(in the rows, 128 means zero)
Families of rows that turns and mirrors carry onto each other, the same ones carrying the whole set onto itself: the rest of each named row's family, in list order
5 families of 6 rows
k_493: [114 117 132 162 101 130 164 150 107 105 125 141 137 122 116 134  97 112
 132 120 130 133 143 160 128 158 137 139  92  88 140]
k_230: [145 131 115 101 148 139 120 134 135 152 142 140 118 129 164 111 126 151
 122 164 152 133 165 118 130 113 112 121 122 111 136]
k_961: [151 147 143 103 100 160 138 132 140 123 156 115 148 163 104 100  88 140
 117 120 139 105 124 145 124 157 108 147 101 146 118]
k_709: [104 140 126 152 128 118 100 107 122 148 145 129 171 131 103 120 128 114
 116 131 119 124 111 123 149 118 125 108 146 153 118]
k_762: [144 114 128 159 101 130 174 149  99 112 136 156 168 107 130 107 115 121
 122 121 136 145 120 137 129 125 136 133 102 114 148]
k_251: [144  98 134 135 141 165 145 145 128 148 123 124 104 127 142 109 106 142
  93 104 173 111 118 143 114 147  99 108 137 115 146]
k_644: [133 112 136 165  90 119 150 141 105 117 135 132 144 120 135 123 110 100
 132 118 126 147 139 136 148 163 162 136 120  95 125]
k_706: [136 129 127 102 130 113 122 143 139 164 142 137 128 153 167 125 146 123
 126 137 118 158 162 135 114 123 139 117 119 106 137]
k_375: [109 130 119 127 161 108 145 161 131 123 125 124  97 125 116 148 100 119
 152 107 125 120 143 121 171 146 126 110 151 106 145]
k_895: [101 126 116 107 151 105 126 135 139 117 106 141 107 150 121 170 100 150
 140 111 130 125 152 145 171 135 117 128 123 108 140]
k_769: [101 132 116 149 151 123 134 103 116 146 128 135 174 116 112 118 116 113
 120 129 150 128 120 129 159  83 111 123 132 122 131]
k_825: [125 120 136  96 138 115 143 124 124 143 149 145 128 143 159 127 120 128
 134 169 130 151 166 147 115 136 127 121  94 109 126]
k_268: [138 145 136  89 101 164 132 128 154 124 167 113 155 150 114 108 106 134
 120  97 146 113 146 119 136 145 132 162 110 151 114]
k_175: [134 109 137 135 132 148 120 123 156 129 110 103 124 134 142  94 118 114
  75  91 142 114 114 144 120 141 115 110 145 115 129]
k_124: [136 155 106 106 108 154 135 134 123 121 169 145 151 161 135 110  83 143
 144 110 155 115 136 125 148 146 122 148 111 166 132]
k_784: [142 111 138 137 141 159 143 152 150 131 127 122 136 125 108 125 122 122
  82 109 163  88  98 148 128 153 113 115 154 117 145]
k_967: [137 146 127 121 119 157 134 135 152 135 180 136 155 151 127  95  98 124
 121 130 140  87 132 112 132 163 140 138 112 159 128]
k_397: [125 111 148 155 148 150 128 131 145 121  98  99 117 135 112 109 119 143
  83 111 144  94 115 140 120 132 104 115 124 122 129]
k_985: [152 150 132 100  90 161 119 132 148 148 160 116 149 158 110 118 114 128
 122 101 152 123 126 131 148 165 126 150 118 151 118]
k_173: [124 122 125  94 138 109 124 136 120 163 150 131 128 141 162 141 119 126
 112 153 131 143 175 122 108 127 135 130 123 101 122]
k_278: [111 133 138 123 138 115 123  96 128 134 139 124 169 132  96 126 127 131
 116 150 126 111 114 127 155 104 106 131 120 161 114]
k_123: [132 105 142 133 129 145 123 140 136 112 121 104 124 125 130 110 112 135
  66 105 144 100 121 135 100 142 114 115 156 124 132]
k_253: [102 133 140 132 138 115 112 106 122 145 138 122 177 125  76 127 121 138
 110 131 139 132 114 112 149 110 129 114 141 138 115]
k_650: [110 130 109 105 115 123 109 135 148 118 116 145 110 135 115 149 108 141
 144  93 121 137 147 141 178 153 124 116 149  97 151]
k_998: [134 143 104  85 131 116 134 140 141 156 143 157 129 126 144 126 126 118
 125 173 136 135 155 112 142 137 132 129 111  90 134]
k_367: [127 133 117 127 137 126 138 148 124 120 125 130 115 140 108 140  69 156
 153  81 132 119 140 126 183 127 114 129 146 115 151]
k_996: [122 110 131 143  99 134 153 139 104  95 133 148 157 113 122 131 106 113
 125 120 145 149 144 138 129 162 167 132 109  92 119]
k_511: [105 154 127 120 166 108 129 112 154 150 132 119 177 143 106 106 113 116
 109 127 147 117 108 122 158 106 124 117 139 133 134]
k_334: [143 120 117 136 117 133 176 168 124 102 129 163 147 135 131 117 113 102
 134 106 124 132 125 135 122 148 161 124 102  94 134]
k_552: [ 91 126 119  98 135 117 131 146 140 116 126 134 110 129 110 158  98 144
 137  74 126 138 154 136 157 143 124 118 140 111 155]

The rest of the family of k_173: k_268, k_123, k_253, k_996, k_552
The rest of the family of k_967: k_375, k_784, k_998, k_511, k_334
The rest of the family of k_644: k_709, k_706, k_175, k_985, k_650
The rest of the family of k_769: k_230, k_762, k_251, k_124, k_367

Families of rows that turns and mirrors carry onto each other, the same ones carrying the whole set onto itself: the rest of each named row's family, in list order
4 families of 8 rows
k_171: [125 161 145 133 118 124 149 137  85 110 132 150 126 122 112 117 137 120
 126 125 164 129 111 118 125 134 108 118 140 165 148 109  97 120 134 137
  94]
k_354: [114 119  96 125 142 118 102 111 154 148 133 114 133 143 164 141 118 123
 117 156  98 118 138 130 126 154 124 120 118 102 123 157 166 141 112 137
 158]
k_871: [132 147 149 133 120 130 139 146  95 119 130 138 132  96 109 119 135 123
 131 128 150 146 116 121 143 103 107 138 114 168 140 122  91 101 121 139
 106]
k_537: [106 118 113 142 146 117 118 124 161 149 145 144 109 112 161 150 116 127
 110 114  93 103 148 146 122 157 128 124 129 134 123 137 164 158 131 157
 154]
k_213: [135 169 149 129 122 108 141 142 103  99 107 148 116 107 111 125 125 126
 140 129 155 136 110 109 141 122 123 124 154 153 142 121  84 111 136 139
 107]
k_117: [112 115  98 130 136 136  98 108 146 152 138 111 139 141 171 141 127 131
 120 151  97 124 136 123 132 149 134 125 137 120 120 145 175 137 102 134
 156]
k_907: [134 127 157 120 115 142 131 134 102  95 127 140 138 113 123 128 147 148
 145 120 151 131 107 101 130 123 123 148 127 136 158 148  94  89 134 122
  95]
k_428: [103 122  99 135 123 129  90 119 141 138 133 113 154 151 158 121 134 123
 125 147 101 138 141 118 119 140 135 115 118 118 114 157 169 144 119 114
 158]
k_35: [143 134 149 135 102 122 140 142  99  93 126 145 111 109  99 151 134 114
 151 121 156 133 117 107 135 126 118 129 145 155 152 132  90 129 129 140
 104]
k_819: [ 98 124 111 140 130 108 107 134 168 144 134 149 112 108 138 142 110 136
 104 102  93 116 161 151 118 151 119 114 110 120 119 138 146 157 136 137
 148]
k_795: [120  97  79 148 127 138 128 104 163 156 128 107 126 139 157 124 117 128
 120 142 108 130 147 122 131 152 120 135 124 111 133 139 145 159  94 129
 139]
k_676: [121 151 165 131 133 136 130 115 101 103  98 141 134 117 112 134 138 147
 136 133 149 150 119 107 151 122 132 119 136 142 147 122  86  89 133 127
  99]
k_994: [104 108 102 115 128 131  93 105 156 153 140 105 128 129 150 130 124 124
 139 132 105 129 145 130 118 155 135 145 113 103 116 151 151 149 131 131
 158]
k_772: [134 163 148 133 123 124 144 129  92  98 118 153 127 115 119 113 136 119
 131 135 158 136 107 111 131 125 123 125 135 167 148 123  92 101 137 140
  97]
k_463: [126 127 159 149 133 136 120 126 110 111 100 150 151 126 120 130 150 164
 137 141 135 146 112 101 153  99 148 123 132 143 142 114  94 101 132 116
 125]
k_376: [128 133 158 155 118 131 132 141 115  96  95 138 139 108 120 143 144 145
 145 132 152 149 121 112 160 109 114 128 147 134 161 132  94 101 110 126
 115]
k_864: [121 115  87 117 135 135 113 115 151 151 143 107 126 136 173 141 117 147
 123 134  91 117 136 115 125 156 128 130 149 110 120 148 166 144 107 124
 142]
k_499: [109 117  94 139 133 115 123 127 179 155 137 129 115 103 161 112 114 131
 114 116 105 114 149 147 117 151 110 150 117 115 129 140 142 151 125 142
 151]
k_780: [127 143 163 137 118 144 140 115 120 102 115 134 135 121 114 135 146 162
 139 135 161 129 115 108 126 125 128 119 158 130 154 122  93  99 125 108
  90]
k_995: [126 120  75 130 115 125 119 130 163 140 134 110 132 141 158 121 116 148
 122 134  98 127 141 107 113 143 122 121 146 106 119 155 155 154 106 102
 135]
k_32: [115 121 106 138 147 111 122 114 174 147 142 132 110 117 159 140 114 122
 115 132  93 107 152 142 113 153 122 118 116 122 121 153 158 157 134 145
 154]
k_574: [143 143 122 126 110 121 135 137  79 115 132 170 128 120 119 112 132 127
 120 124 142 135 109 112 134 130 103 129 126 170 142 102  98 110 133 135
 100]
k_239: [147 122 150 136 112 141 134 111 130  95 119 154 131 116 121 133 148 172
 149 127 137 128 117  96 121 120 137 129 152 140 147 125  97 100 143 102
 100]
k_858: [141 156 137 130  97  97 113 143 103 103 120 169 115 105 104 141 130 119
 140 132 148 135 116 121 139 127 109 120 155 153 138 101 100 119 132 138
 126]
k_953: [113 108 100 144 149 122 130 128 152 156 151 144 117 122 162 139 117 128
  90 126  94  93 132 142 118 152 134 132 115 133 129 136 157 156 116 160
 142]
k_723: [110 146 169 134 133 142 129 125 103 110 109 132 148 129 114 132 149 161
 135 131 154 138 114 109 142 117 137 115 142 129 149 119  91 100 132 116
 103]
k_145: [111 102  97 154 128 120 124 126 150 142 143 158 123 138 139 131 117 126
  78 125 102  99 138 141 108 155 130 119  95 126 134 142 147 159 119 145
 126]
k_791: [117 111  96 141 156 116 134 124 159 155 142 131 120 135 161 132 110 124
 101 137  91 104 139 134 120 150 130 121 106 122 126 151 151 162 124 151
 147]
k_304: [124 116  85 122 142 124 121 110 158 148 135 112 124 138 173 133 111 137
 118 137  92 122 146 122 122 162 110 122 127 106 127 156 159 143 114 128
 140]
k_373: [122 172 151 131 115 109 135 149 100 112 125 145 120 108 102 128 132 123
 133 130 165 128 112 124 129 124 113 117 154 150 140 107  91 120 130 137
 111]
k_581: [138 145 155 128 120 135 138 114 112  95 106 145 124 116 110 136 134 150
 134 139 153 133 109 103 134 127 135 126 146 134 152 128  83  91 126 124
  87]
k_91: [103  99  99 152 136 116 116 121 149 143 131 140 125 142 155 126 126 107
 116 126 112 109 140 135 122 165 134 140 106 114 145 148 150 173 128 159
 156]

The rest of the family of k_953: k_171, k_537, k_117, k_864, k_780, k_723, k_373
The rest of the family of k_35: k_871, k_907, k_795, k_994, k_376, k_499, k_91

Families of rows that turns and mirrors carry onto each other, the same ones carrying the whole set onto itself: the rest of each named row's family, in list order
7 families of 3 rows
k_15: [137 152 115 142 140 148  55 158 139 114 163 136  87  77 171  90 104 147
  90 129 168 112  93 111 100]
k_918: [141 152 108 149 149 154  63 158 132 112 160 135  97  78 166  84 124 134
  93 128 173 117  85 108 111]
k_144: [149 145 112 144 144 143  61 153 128 122 172 146  84  90 177  72 123 141
  91 122 161 118  91 112 109]
k_45: [161 123 124  79 111 158 118 130  99 126 163 134 133  68 154 134 119 143
 147 116 140 103 132 109 126]
k_225: [ 92 146 108 143  86 128 129  98 144  93 149 167  86  82 161 135 128 158
 125 123 127 121 118 109 129]
k_892: [ 86 138 102 132  91 129 140 108 149  94 135 169  73  82 155 117 125 148
 112 118 126 122 119 102 119]
k_54: [110 142  93 141  97 134 138 113 169  90 136 166  75  91 157 113 130 149
 120 131 135 103 117 116  96]
k_976: [148 141 118 130 145 154  60 150 135 116 167 131  62  77 165  81 108 145
  88 135 156 118 108 105 115]
k_718: [170 111 127  92 105 149 102 142 102 131 162 145 133  81 141 135 130 151
 140 116 129 105 133 104 130]
k_492: [161 108 134  91  99 151  98 133 108 129 148 150 151  81 143 145 119 141
 133 114 139 101 110 111 113]
k_351: [138 149 112 142 147 146  56 153 131 115 164 136  83  68 162  91 124 137
  84 122 175 112  90 110 106]
k_202: [166 126 135  85 107 155 115 138  95 122 167 147 142  75 149 142 126 133
 133 111 131 101 123 114 119]
k_195: [ 96 132  96 146  88 123 132 108 145 110 133 170  84  99 158 124 132 162
 107 133 124 127 123 110 119]
k_350: [161 127 131  85 111 159 119 142  96 126 151 134 146  76 146 137 122 147
 136 113 140 106 130 118 123]
k_149: [ 97 144  94 148 100 122 148 116 139  90 152 165  86  90 162 121 148 156
 121 124 130 126 116 120 123]
k_774: [ 97 131 100 140 100 122 144 117 149  91 135 167  69  88 137 121 129 152
 114 125 133 128 124 113 123]
k_59: [140 138 110 135 156 160  64 159 117 112 186 151  79  79 173 111 103 144
  92 121 164 110  88 114 110]
k_363: [ 87 127 114 135  94 127 134 103 148  97 131 169  73  89 151 125 131 149
 104 125 139 117 116 104 125]
k_680: [159 122 150  97 103 138 116 143 108 118 155 139 138  81 135 143 118 128
 138 135 135 120 126 117 132]
k_855: [159 107 126  83 119 154 108 147 106 128 154 138 140  77 134 123 114 153
 145 119 140 100 115 111 119]
k_100: [149 138 117 142 143 152  73 149 130 108 161 137  72  78 174  86 130 130
  72 131 164 121  95 115 106]

The rest of the family of k_100: k_225, k_855
The rest of the family of k_363: k_918, k_45
The rest of the family of k_202: k_15, k_774
The rest of the family of k_144: k_718, k_195

Families of rows that turns and mirrors carry onto each other, the same ones carrying the whole set onto itself: the rest of each named row's family, in list order
12 families of 3 rows
k_520: [124 127 143  96 136 144 164 116 104 149 112]
k_26: [125 109 124 153 151  98 122 140 117 163 116]
k_735: [138 141 150 113 119 134 146 127  80 147 146]
k_65: [130 136 142  99 127 150 151 117  90 147 111]
k_669: [122 124 116 168 144 102 130 131 108 153 100]
k_751: [122 131 122 161 155  94 127 145 104 138 123]
k_187: [182 123 120 135 115 132 145 142 146 112 120]
k_890: [166 108 122 127 108 122 143 130 157 112 119]
k_749: [134 127 146  95 138 148 143 114  88 138 121]
k_192: [168 127 108 131 101 133 137 131 142 109 106]
k_453: [170 119 114 131 110 124 141 124 148 102 118]
k_724: [172 130 125 140  94 128 136 135 120 107 140]
k_408: [145 124 155 106 141 150 157 126  89 141 120]
k_240: [136 128 130 175 129  94 138 136 102 147 136]
k_851: [172 116 129 129 108 128 128 143 148 104 124]
k_801: [107 101 120 157 134 106 131 152 115 152 122]
k_125: [162 135 113 129 114 119 141 139 145  97 130]
k_776: [165 121 105 119 111 133 125 140 149 116 105]
k_938: [133 130 162  95 132 140 149 127 100 146 129]
k_464: [150 131 120 129  99 137 153 126 137  97 102]
k_852: [102 119 127 159 129 115 128 144  97 159 110]
k_517: [121 103 126 171 145 109 116 134 116 138 112]
k_11: [121 105 122 165 150 107 129 131 109 142  95]
k_494: [164 122 117 114 108 139 124 138 154 121 127]
k_949: [126 114 139 170 148  95 130 139 115 149 117]
k_679: [120 122 155 108 135 144 162 112 105 149 129]
k_639: [122 124 145 103  99 157 158 125 102 132 119]
k_47: [117 139 142 107 129 147 136 130  79 139 102]
k_522: [128 136 150  99 138 140 154 124  86 123 131]
k_546: [125 123 118 162 153  94 127 133 113 157 116]
k_480: [131 108 155  94 134 147 143 118  92 137 121]
k_448: [144 105 112 128  97 129 144 151 148 115 129]
k_874: [138 118 127 168 157 103 133 145 107 155 113]
k_216: [121 140 110 160 134 100 133 145 125 152  97]
k_845: [145 121 107 147  91 125 134 146 150 120 113]
k_136: [113 108 146 101 116 149 155 135  98 139 132]

The rest of the family of k_136: k_801, k_448
The rest of the family of k_125: k_751, k_522
The rest of the family of k_546: k_749, k_453
The rest of the family of k_47: k_464, k_216
The rest of the family of k_669: k_65, k_192
The rest of the family of k_776: k_520, k_11
The rest of the family of k_851: k_938, k_949

Families of rows that turns and mirrors carry onto each other, the same ones carrying the whole set onto itself: the rest of each named row's family, in list order
10 families of 3 rows
k_13: [ 86 148 149 133 131 151 122 121 107 167 130]
k_180: [120 134 102 151 165 119 135 134 115 172 144]
k_663: [ 93 128 170 161 164 131 125 125 129 153 121]
k_594: [104 143 137 145 146 144 112 125 109 181  96]
k_467: [129 133  95 148 119 115 140 137 144 159 139]
k_317: [147 139  98 139 137 115 139 122 155 140 113]
k_782: [124 137 143 139 144  96 170 113 139 125 147]
k_69: [125 131 103 118 155 114 129 128 151 137 122]
k_148: [116 124 169 131 119  84 158 119 141 152 108]
k_525: [135 159 157 154 116 120 162  84 124 147 105]
k_204: [105 156 135 158 129 154 138 103 112 175  96]
k_454: [118 127 162 130 112 104 176 120 106 133 117]
k_532: [127 141 181 143 117 100 156 106 131 149 100]
k_513: [137 124 164 165 157  92 142 115 142 139 133]
k_684: [119 114 188 154 137 133 153 123 114 148 102]
k_72: [143 154  98 160 128 126 148 105 137 158 109]
k_541: [159 113 133 149 145 117 157 123 142 121 118]
k_63: [138 146 167 142 113  94 147 106 118 149 142]
k_80: [123 124 169 125 118  94 164 104 136 135 113]
k_210: [ 83 130 169 154 140 117 155 127 108 175 128]
k_333: [134 147 162 128 116 108 185 128 136 151 110]
k_891: [129 111 123 158 161 151 125 140 115 164 107]
k_885: [138 126  91 124 151 118 129 121 136 151 124]
k_882: [120 117 120 173 162 116 129 140 151 158 125]
k_659: [146 157 103 117 149 137 151 133 131 151 120]
k_270: [ 92 124 153 134 140 131 125 123  99 188 103]
k_826: [140 130  93 126 140 119 152 130 113 131 129]
k_613: [106 130 152 130 155 120 110 124 102 184 104]
k_211: [123 152 155 131 141 136 143 135  95 194 104]
k_992: [102 128 135 138 136 135 137 137  78 175 112]

The rest of the family of k_541: k_684, k_891
The rest of the family of k_69: k_148, k_613
The rest of the family of k_513: k_663, k_882
The rest of the family of k_525: k_204, k_72
The rest of the family of k_594: k_317, k_532
The rest of the family of k_270: k_80, k_885
The rest of the family of k_211: k_333, k_659

